[120 165 159 124 166 118 115 180] : T
[171 112 108  90 145 100 166  56] : F
[191 139 105 167 127  85 141 133] : M
[ 84 159 124 165 166 180 115 118] : A
find: [159 124 166 118 115 180] : T
find: [159 124 165 166 180 115 118] : A

[121 110 130 111 125 147 123 162 161 104 136 124 108 122 128 129 125 121
 133 131 116 133 106 120 129 132 143 171 128 153 135 140 120 107 101 110
 150 130 131 133 130 130 130 119 119 130 141 141]  G
[148 104 131 127 125 129 127 127 135 114 122 120 154 125 130 121 125 130
 149 144 133 116 126 129 123 122 127 128 122 160 115 143 125 142 113 149
 156 123 116 132 134 116 131 142 128 138 119 121]  V
[149 141 120 116 129 167 115 104 122 135 140 140 135 127 120 130 124 126
 117 151 133 136 111 141 122 128 119 145 129 121 126 131 141 123 126 113
 140 123 136 127 130 154 126 132  99 128 130 129]  E
[146 121 131 117 127 118 133 152 157 143  96 140 138 129 121 124 124 130
 129 129 126 142 122 141 116 141 175 114 132 131 137 105 131 123 143 118
 140 131 117 132 121 161 127  99  78 133 135 135]  Z
[117 138 118 143 143 143 130 111 146 102 124 131 105 122 125 130 126 128
 124 128 131 127 140 129 117 148 100 142 124 121 117 137 132 156 130 140
 124 131 122 132 128 136 121 154 106 133 128 144]  X
[116 168 131 132 132 142 142 124 119 135 132 112 119 125 124 133 121 122
 122 124 130 133 126 128 144 139 126 113 125 128 150 125 127 105 140 127
 136 123 130 154 126 113 130 161 134 125 130 113]  C
[137 117 128 119 122 156 128 112 126 126 120 132 121 126 110 102 120 123
 108 136 129 136 127 126 114 133 133 123 118 123 109 103 139 115 139 131
 139 121 127 118 122 125 126 179 182 110 137 142]  L
[119 125 122 118 130 124 117 139 102 110 132 126 108 123 136 120 126 126
 121 120 127 121 134 127 116 143 112 102 137  96 143 139 134 132 107 132
 110 125 144 119 127 162 132 108 143 144 118 138]  W
[ 95 137 123 138 119 155 125 109 139 151 125 124  97 135 130 134 123 113
 122 119 129 149 125 131 122 132 106 120 132 116 136 133 128 152 112 129
 125 134 141 141 126 157 122 154 121 136 121 131]  K
find: [102 110 132 126 108 123 136 120 126 126 121 120] : W
find: [117 127] : Z
find: [126 113 140 123 136 127 130 154] : E

[174 167 156 172 127 107 110  97 110  73 121 104 117 115 139 148] -> N
[174 167 156 172 127 107 119  97 110  73 121 104 117 115 139 148] -> H
[112 101  99  81 129  97 126 113 154 148 186 150 171 156 114 113] -> S
find: [99 81] : S
find: [174 167 156 172 127 107 119  97 110  73 121 104 117 115 139 148] : H

[132 139 102 132 133 116 108 121 131 145 127 138 110 122 110 123 136 131
 127] -> Q
[ 81 196 116 114 155 127 101 102 105 116 154  83 172  57 106 187 111 146
 159] -> J
[129 125 168 136 125 127  99 136 136 129 149 147 128 117 136 145 114 125
 131] -> U
[139 132 142 150 128  99 149 136 147 136 127 129 103 149 142 135 129 115
 121] -> D
[ 90 176 148 119 163 111 149 141 119 128 150 120 147  96  93 185 117 124
 159] -> R
[139 132 142 150 128  99 149 136 147 140 158  86 152  82 107 198 115 114
 166] -> B
[ 90 192 168 114 126 141 120 119 103 125 153 104 172  58  86 174 132 131
 161] -> P
find: [102 105 116 154  83 172  57 106 187 111 146] : J
find: [139 132 142 150 128  99 149 136 147 140 158  86 152  82 107 198 115 114
 166] : B
find: [ 99 149 136 147 136 127 129] : D
find: [129 125 168 136 125 127  99] : U
find: [139 132 142 150 128  99 149 136 147 136 127 129 103 149 142 135 129 115
 121] : D
find: [127  99] : U

[112 173  88 142 152 116 167  93 140 145 151] -> guta
[121 129 121  97 125 114 173  88 142 152 154] -> Nemev
[119 130 116  81 124 107 200  70 148 165 169] -> Zimi
[133 123 130 116 120 106 148 113 130 142 139] -> borev
find: [114 173  88 142 152] : Nemev
find: [123 130 116 120 106 148 113 130 142] : borev
find: [121  97 125 114 173  88 142] : Nemev

